Each row of A is roughly a mix of the hidden directions of one of 3 groups.
A (102 x 10):
[[-40  26  -4  13  22  16   7  -7   2  22]
 [  7  35 -31  29   3 -23  13  10   0  -2]
 [ 14  23  21  -1  24 -29  10  33   7  -3]
 [-42  13  12   0  28  -2 -17  12 -22   4]
 [-17  -8   6   7  16 -34 -31  25  -1  20]
 [-10  -6   1 -21 -15   5 -26  32 -23 -28]
 [-12   0  29  34 -12   0   3  -2  35  17]
 [  0   7  17   7 -15   1  25  10  49  -5]
 [-23 -32  30 -12  19  -8  20 -13 -11   3]
 [ 35 -32 -14   1  -9 -20  21  20  -2   7]
 [-37  25  -2 -31  11 -10  -9  10  -1 -21]
 [-24 -11  38 -20   0 -11   1   5  -2 -34]
 [ 29  -4 -11  32 -27 -10  -2   9  20  22]
 [ -6   1   5  29   4 -43  21  20  -9  11]
 [ 13 -11  19  -3  14  -2  27 -13  17 -42]
 [  4   8  -6   6  -1 -23  17   4 -13  52]
 [  4  28 -42   3 -16  -2 -18  -7  -7  23]
 [ -9 -12  34  14  18 -25 -34   5 -13  -1]
 [ 19 -17 -34  23  10   1  11  17 -17  25]
 [-13 -19   3   0   2 -28  14 -11 -18  43]
 [ 19 -14  16  31   3  21  20 -30  -1  18]
 [-20 -19  28   2   9 -25   2  34   3 -19]
 [ 14 -20  44 -14   4   0 -21   8 -13  21]
 [-23  -7  25 -13   9   7   1  19  44   1]
 [ -6  25   9 -36   3  20  -9 -35   0  -7]
 [-17  11  36  29  -8  -4  13  13  30   3]
 [  5  -7   5   4  -2 -39 -28   6 -34 -13]
 [ 15  18  29 -27   1 -27 -20 -23   8   5]
 [ -1  17 -39  18   1 -31  12 -20  -3 -13]
 [ -2  20 -25   8 -41  17  -6  10 -19 -16]
 [ 14 -12  29  41  18  19 -10  -7  11   3]
 [  1  13 -27  13 -41   6 -12 -16 -25   4]
 [ 13   9 -41  25  12 -10   9  19   9  22]
 [-21  -1 -15 -20 -23  -3 -17  -5 -42 -13]
 [-40  -5  10 -21  -9  26 -27  -1 -14   1]
 [  6  34 -19 -23 -14  30 -16  14  -3  11]
 [ 10  24   1  23   9 -30 -10  37   5  13]
 [ -9 -13 -17  -5 -16 -23  39 -15  -5 -26]
 [  3  20 -25 -14  12   8  16  39   0 -24]
 [ 16  -1  12  -7 -13  27 -11 -44 -17  11]
 [-15  19 -48 -12   0   5 -21  14 -10  -4]
 [-27   2  35   6  -5 -17  -8 -19  -4 -32]
 [ 42   0 -22 -13 -25   1   3  -5  10  24]
 [ -1 -16  37  10  -1   6  -9 -32 -28 -10]
 [-20   0  10   1 -10  -8  -5 -25  45  20]
 [-27  17  -7  18  45  21   3   1   0   5]
 [  1  -9  -8 -32  -1 -22 -31 -12   8 -32]
 [ 16  16 -37 -10 -20  17   8  24  -5 -22]
 [-21   1 -18   2   3 -32 -17  32  -1  27]
 [-10   9  -7  14 -24  37 -28  -5 -22  11]
 [-25  14  22  26 -24   7   3   1  33  10]
 [-29  28   7  15 -14 -15 -10   4  29 -22]
 [ 18  11  -2   0  -9  34  40  17   0 -16]
 [-15  23 -10 -19  34  -1  22  26   7 -14]
 [-21 -15  10   9  -1 -19 -20   6  -5 -46]
 [ 18 -32   0 -18  -6  31  30  13   6  -5]
 [-18  11 -19 -17 -18   3  -1  17  -2 -45]
 [ 14 -15  18 -12 -46  13   1   6  17 -19]
 [  0 -24  32  -7  17 -22 -22   6 -28  -8]
 [  4  -6   6  32  37 -14 -13  16 -24  12]
 [  5  -6 -33   1 -34   7  10 -31  -2 -20]
 [  1   1  26  21 -31 -13 -12   1 -35 -13]
 [ 14  20  12 -17   8  30  -5   9  15 -39]
 [ 11   3 -30   8 -33   2 -30 -24  -9   6]
 [-13 -27   3  27  23  10   3  34 -19   8]
 [-22 -23 -19  -1  -7  21   3  32 -30  -7]
 [ 30  -4  10  26  15  23 -12 -12  23  23]
 [-27  17  24 -20 -13 -12 -15 -21  -3 -29]
 [ 28 -23  28   6 -24 -28  -7   5   6 -15]
 [ 14  -4  15 -10  10 -42  35 -13  -8   6]
 [ 12  24 -10  -7  -4 -18  11  10  49  -2]
 [ 35 -10 -17 -10  -6 -24   5  13  33 -13]
 [ 24  -7  14 -18  15  40  12  -3  17  19]
 [  4   5   3  46  -3  26 -23  13  10 -15]
 [ -3  21 -46 -21 -13  19   4  -9 -13  -6]
 [-18 -22  27   9 -22   3  10  -9  -2 -39]
 [  8 -17  24 -23  -9  39  17   1 -17 -13]
 [-17 -11 -20   9 -20  27  21  28  14 -20]
 [-23  28 -11  16  16   6   3  -8 -42   9]
 [-26  29  -4   1   3 -24  -7 -30  -5 -27]
 [-11  -8 -23  33 -17 -23  -2   3 -13  32]
 [  6   4 -28 -23  28  -9  35  -5   7 -18]
 [-30 -22  23 -14  -1  13  -3   9 -29 -25]
 [ 29 -19 -12   1  13  -5  -3  -3 -34  33]
 [ -8   9  -6 -42  -1  20   4  -1  -9  37]
 [ -7 -10   2  58  12 -10   0   1  -6   5]
 [ -1  -6  -1  -2   7  -6   0  56  20  13]
 [ 17  18  -2   6   7  26  48   9  -3  -9]
 [ -7 -39  21  -5  22  19   9 -25  14  -2]
 [-27  -7   9  36   1   1 -24  21 -23   9]
 [-12  16  18  30  17 -28   6  21  25   3]
 [ 26 -20  27  23   3  -1   1  34 -12 -13]
 [  8 -20  32   3  23   2  33 -17  10 -17]
 [ 13  -5   2  25  -5   3  13  -8  13 -50]
 [ 37 -15 -11  21  -7 -35 -17   6   2  -3]
 [ 16   5 -19   8  44  12  21  19 -14   3]
 [ 22  16  25  31  15   5 -31  16   6   1]
 [ -9   4   5  45 -14 -18 -23  11 -22   4]
 [-20   7 -39   6   1  12 -13  11 -35  12]
 [-22  13 -16   8  13  17  -5 -29 -32  23]
 [-36  12  21 -17   1  16  12 -32 -13   8]
 [ 24 -24   5   6  13  -8  -5 -34  15  31]]

One row of each group comes first, with its name. Which group is each row after those in?
[ 29 -27   8  13 -40  -2 -18  -9   3  -1]
X
[  3   6 -25  -4  -5  20   8  42  28  13]
N
[  4  25   7 -10  -7  54  -7   6  -7   0]
J

[ 26   9  -3   8 -24  -3  18 -25  38  -8]
N
[ 11  11  15  20  30 -15  10 -41   9  -1]
N
[-11   2   1   6   4  11 -16  54  -5 -17]
X
[-17 -37  -7 -10  10  32  -8 -18  20   9]
J
[ 16  21 -13  -2   8 -20 -32  25  14  25]
J
[-13 -15  -6  -2 -16   8 -35 -16  -3 -40]
J
[  8 -16  26   4  25 -19  -1  36  23  -8]
X
[-44  14   0   0  23  17 -15  24   3   8]
X
[-29  -7 -22 -21   5 -18 -15  30  16 -14]
J
[ 19 -19   2 -26  20 -17  10 -20  29 -19]
J
[-3  0 33  7 19 43 -9  5 -4 19]
J
